Here are some points, one per row:
18 & -6 & 22 & 15 & 26 & 11 & -18 & -31 & -38 & 20 & -12 & -1 & -80 & 9 & -15 & -21 & -65 & 26 & 8 & 0 & -9 & 10 & -44 & -3 & -16 & 33 & -10 & -1 & -29 & 76 & -43 & -27 \\
4 & -14 & 14 & 19 & 5 & 39 & 61 & -31 & -34 & -3 & 3 & 10 & -15 & 75 & 29 & -10 & -50 & -22 & -33 & 68 & -16 & -2 & -49 & 26 & 27 & -22 & 14 & -4 & 5 & 9 & 9 & -24 \\
3 & -24 & 53 & 34 & -71 & -12 & -5 & -35 & 21 & 42 & 12 & 11 & -43 & 21 & -23 & -65 & 45 & -25 & 10 & 17 & -42 & 34 & 14 & 59 & 10 & -10 & 40 & 19 & -31 & -17 & 12 & -18 \\
-13 & -25 & 0 & -33 & 11 & -32 & 65 & 37 & -23 & -10 & -28 & -8 & -60 & -39 & 10 & -26 & -14 & -43 & 13 & 5 & 9 & -73 & -25 & 73 & 53 & -11 & -8 & 8 & 11 & -15 & 35 & 20 \\
-42 & -26 & -2 & -92 & 5 & 9 & 17 & 39 & 5 & 35 & 6 & 9 & 101 & -23 & 8 & 6 & 22 & -6 & 1 & 25 & -21 & 53 & 56 & 1 & 31 & -20 & -24 & 43 & -21 & 8 & 10 & -36 \\
-31 & 13 & -10 & -71 & -50 & -13 & -84 & 8 & 29 & 4 & -7 & -13 & -63 & -33 & 30 & 20 & 44 & -25 & 4 & 20 & -37 & 33 & -28 & 2 & 8 & -43 & 24 & 4 & 31 & 40 & -34 & -15 \\
11 & 7 & -43 & -62 & 36 & -13 & -24 & 33 & 1 & -34 & 5 & -16 & -25 & 55 & -4 & -7 & 33 & 6 & -39 & 51 & -23 & 14 & 56 & -14 & -6 & 2 & -36 & 8 & -22 & 48 & 7 & 10 \\
-13 & 0 & 3 & 32 & 19 & -18 & 23 & 44 & -6 & 11 & 5 & -15 & -35 & 24 & -59 & -26 & -51 & 21 & 5 & 19 & -2 & 14 & 45 & 3 & 1 & -78 & 18 & 20 & 49 & 7 & -6 & -40 \\
35 & -33 & -19 & 44 & 31 & -15 & 5 & -7 & -35 & -22 & -23 & 15 & -1 & 9 & 4 & -11 & -8 & -5 & 55 & 44 & 13 & 65 & -42 & -21 & 23 & 12 & 15 & 68 & -25 & 30 & -17 & -11 \\
-41 & -5 & -25 & 12 & 7 & 32 & -34 & -19 & -46 & 13 & 34 & -41 & 94 & 39 & -36 & 45 & 17 & 8 & -76 & -60 & 52 & -81 & -13 & 52 & -63 & 69 & -16 & -19 & 7 & -100 & 4 & -3 \\
45 & -55 & 21 & 20 & 35 & -10 & -31 & -27 & 27 & -58 & 52 & 17 & 4 & -16 & 17 & 108 & 31 & 21 & 33 & -46 & -44 & -27 & 27 & 8 & 18 & -55 & -25 & -52 & 13 & 40 & 21 & -48 \\
-23 & -13 & 19 & 55 & -9 & -5 & 41 & 7 & -107 & 7 & 25 & -55 & 4 & -14 & -42 & -14 & 3 & 1 & -34 & 12 & 28 & -40 & -11 & 2 & 43 & 28 & 45 & -17 & -1 & -6 & -12 & 42 \\
27 & 47 & -37 & 30 & 16 & 14 & 25 & 6 & -3 & -32 & -23 & 9 & 42 & -25 & -11 & 34 & 21 & 24 & 13 & 40 & 12 & -41 & -1 & -10 & 15 & 12 & 7 & 27 & -25 & -40 & -59 & -21 \\
-45 & 10 & 51 & 27 & 11 & -9 & 43 & 9 & -97 & 1 & -44 & 32 & -30 & -1 & -22 & -44 & 10 & -14 & -41 & -2 & 22 & 33 & -11 & -19 & 16 & 16 & 35 & -49 & 8 & -38 & -8 & 22 \\
-19 & 46 & 35 & 1 & 13 & 14 & 3 & 21 & 16 & 23 & -6 & 41 & -21 & -28 & 10 & 50 & -51 & -30 & -49 & 87 & -52 & 16 & -18 & -42 & 11 & 3 & 7 & 13 & -13 & -10 & 29 & 16 \\
-32 & -5 & -58 & 0 & -19 & -4 & -7 & -43 & 87 & -34 & -10 & -10 & -2 & 21 & -50 & 54 & -38 & 19 & -51 & -69 & 41 & -30 & 2 & -18 & 19 & 12 & -15 & 7 & -24 & -5 & 43 & -44 \\
-15 & -88 & 6 & -47 & 20 & 67 & -22 & -18 & 58 & -23 & 36 & 59 & -53 & 3 & 69 & 49 & -60 & -9 & 39 & 37 & 113 & 6 & 76 & -61 & 12 & 4 & -79 & 50 & -12 & -4 & 0 & 5 \\
22 & 10 & -13 & 13 & -21 & 78 & -66 & 2 & 57 & 30 & -29 & 34 & -81 & 12 & -5 & 65 & 44 & 16 & 31 & -55 & 10 & -32 & 6 & -7 & -67 & -7 & -43 & -51 & 0 & 72 & 37 & -40 \\
5 & -8 & -26 & -7 & 6 & -16 & -43 & 13 & 52 & 3 & 11 & 69 & 87 & 25 & -32 & 26 & -10 & 46 & -34 & -24 & 8 & -88 & 40 & 3 & -21 & 19 & 29 & -77 & 52 & -18 & -20 & 55 \\
17 & 16 & -60 & -37 & -42 & -11 & 37 & -7 & -59 & 13 & 47 & 15 & 10 & -14 & -14 & 9 & 22 & 9 & 15 & 32 & 17 & 57 & 19 & -23 & 8 & 5 & 7 & 11 & 17 & -28 & 64 & -28 \\
-10 & -7 & 7 & 13 & -24 & -13 & -5 & -4 & -36 & 1 & -16 & -65 & 10 & 8 & 28 & -27 & -19 & 13 & 70 & -11 & -60 & 46 & -14 & -16 & 8 & 17 & 3 & -22 & 4 & -21 & -22 & 31 \\
35 & 9 & -20 & 3 & 71 & 4 & -24 & 28 & 10 & 19 & 7 & -6 & -80 & 12 & -7 & 7 & 8 & -17 & -12 & -110 & 11 & -58 & -5 & -77 & 46 & 13 & -8 & 35 & 23 & 42 & -5 & -6 \\
-8 & 66 & 24 & -20 & -13 & -22 & -10 & 4 & 23 & -24 & -1 & -42 & 15 & 33 & 30 & -9 & 41 & 31 & 54 & -40 & -22 & -25 & 1 & -7 & -35 & 8 & 58 & 1 & -3 & -50 & -15 & 28 \\
21 & 7 & -17 & 39 & -55 & -26 & -15 & 5 & -27 & -34 & -1 & 11 & 63 & -44 & 49 & -39 & -64 & 2 & 14 & -19 & 21 & -31 & -5 & -20 & -28 & -34 & -5 & -23 & 3 & -6 & 43 & -37 \\
-28 & 32 & 17 & 9 & 17 & -9 & -21 & -15 & 13 & 15 & 2 & -5 & -15 & -9 & -35 & -32 & 0 & -36 & 84 & 28 & -3 & 51 & -15 & 9 & 22 & -14 & -20 & -59 & -7 & 4 & -11 & 22 \\
24 & -23 & 28 & -27 & 16 & 32 & 60 & -20 & -48 & -1 & -12 & -19 & 45 & -16 & -36 & -60 & 0 & -11 & -1 & 23 & 14 & -14 & -76 & -20 & -49 & -3 & -4 & 8 & -34 & 1 & -18 & 29 \\
25 & 59 & 30 & 15 & -29 & -27 & 9 & -44 & 11 & 1 & -21 & -2 & 35 & -17 & 50 & -43 & 8 & -1 & 37 & -59 & -68 & 29 & -10 & 18 & -13 & -3 & -50 & 61 & -23 & -5 & -10 & 26 \\
4 & -34 & -75 & 60 & 14 & 25 & -33 & -30 & 46 & 44 & 5 & -32 & 27 & -3 & 16 & -21 & 42 & 11 & -75 & 17 & 22 & -49 & -17 & 1 & -2 & 24 & -33 & -45 & 46 & 25 & 16 & 61 \\
-2 & 48 & 5 & -56 & -23 & 0 & 14 & 41 & 36 & -50 & 13 & 9 & 7 & -31 & 9 & -12 & 49 & -12 & 7 & -53 & -56 & 50 & 14 & 83 & -55 & -2 & 46 & 15 & 12 & -30 & -27 & 31 \\
25 & -3 & 70 & 12 & -3 & -69 & 37 & 31 & 67 & 44 & -28 & -11 & 61 & -34 & 31 & -7 & -13 & 4 & -48 & 23 & 60 & 82 & 24 & 19 & -14 & 28 & 30 & 20 & -11 & -10 & -24 & 1 \\
There is one direction along which these points spread out most. Take the direction at right angles to it along which they spread out most. Go by this last direction. For each point below, how far along it does it lie, from 0 to 99? The average is 50, and the first point in the table lies past the average. One standard deviation of the points above along it is 16.
-19 & 46 & 35 & 1 & 13 & 14 & 3 & 21 & 16 & 23 & -6 & 41 & -21 & -28 & 10 & 50 & -51 & -30 & -49 & 87 & -52 & 16 & -18 & -42 & 11 & 3 & 7 & 13 & -13 & -10 & 29 & 16 \\ 61
-32 & -5 & -58 & 0 & -19 & -4 & -7 & -43 & 87 & -34 & -10 & -10 & -2 & 21 & -50 & 54 & -38 & 19 & -51 & -69 & 41 & -30 & 2 & -18 & 19 & 12 & -15 & 7 & -24 & -5 & 43 & -44 \\ 44
-42 & -26 & -2 & -92 & 5 & 9 & 17 & 39 & 5 & 35 & 6 & 9 & 101 & -23 & 8 & 6 & 22 & -6 & 1 & 25 & -21 & 53 & 56 & 1 & 31 & -20 & -24 & 43 & -21 & 8 & 10 & -36 \\ 57
35 & -33 & -19 & 44 & 31 & -15 & 5 & -7 & -35 & -22 & -23 & 15 & -1 & 9 & 4 & -11 & -8 & -5 & 55 & 44 & 13 & 65 & -42 & -21 & 23 & 12 & 15 & 68 & -25 & 30 & -17 & -11 \\ 66
18 & -6 & 22 & 15 & 26 & 11 & -18 & -31 & -38 & 20 & -12 & -1 & -80 & 9 & -15 & -21 & -65 & 26 & 8 & 0 & -9 & 10 & -44 & -3 & -16 & 33 & -10 & -1 & -29 & 76 & -43 & -27 \\ 65
27 & 47 & -37 & 30 & 16 & 14 & 25 & 6 & -3 & -32 & -23 & 9 & 42 & -25 & -11 & 34 & 21 & 24 & 13 & 40 & 12 & -41 & -1 & -10 & 15 & 12 & 7 & 27 & -25 & -40 & -59 & -21 \\ 40
-15 & -88 & 6 & -47 & 20 & 67 & -22 & -18 & 58 & -23 & 36 & 59 & -53 & 3 & 69 & 49 & -60 & -9 & 39 & 37 & 113 & 6 & 76 & -61 & 12 & 4 & -79 & 50 & -12 & -4 & 0 & 5 \\ 80
4 & -34 & -75 & 60 & 14 & 25 & -33 & -30 & 46 & 44 & 5 & -32 & 27 & -3 & 16 & -21 & 42 & 11 & -75 & 17 & 22 & -49 & -17 & 1 & -2 & 24 & -33 & -45 & 46 & 25 & 16 & 61 \\ 31
25 & 59 & 30 & 15 & -29 & -27 & 9 & -44 & 11 & 1 & -21 & -2 & 35 & -17 & 50 & -43 & 8 & -1 & 37 & -59 & -68 & 29 & -10 & 18 & -13 & -3 & -50 & 61 & -23 & -5 & -10 & 26 \\ 54
35 & 9 & -20 & 3 & 71 & 4 & -24 & 28 & 10 & 19 & 7 & -6 & -80 & 12 & -7 & 7 & 8 & -17 & -12 & -110 & 11 & -58 & -5 & -77 & 46 & 13 & -8 & 35 & 23 & 42 & -5 & -6 \\ 58
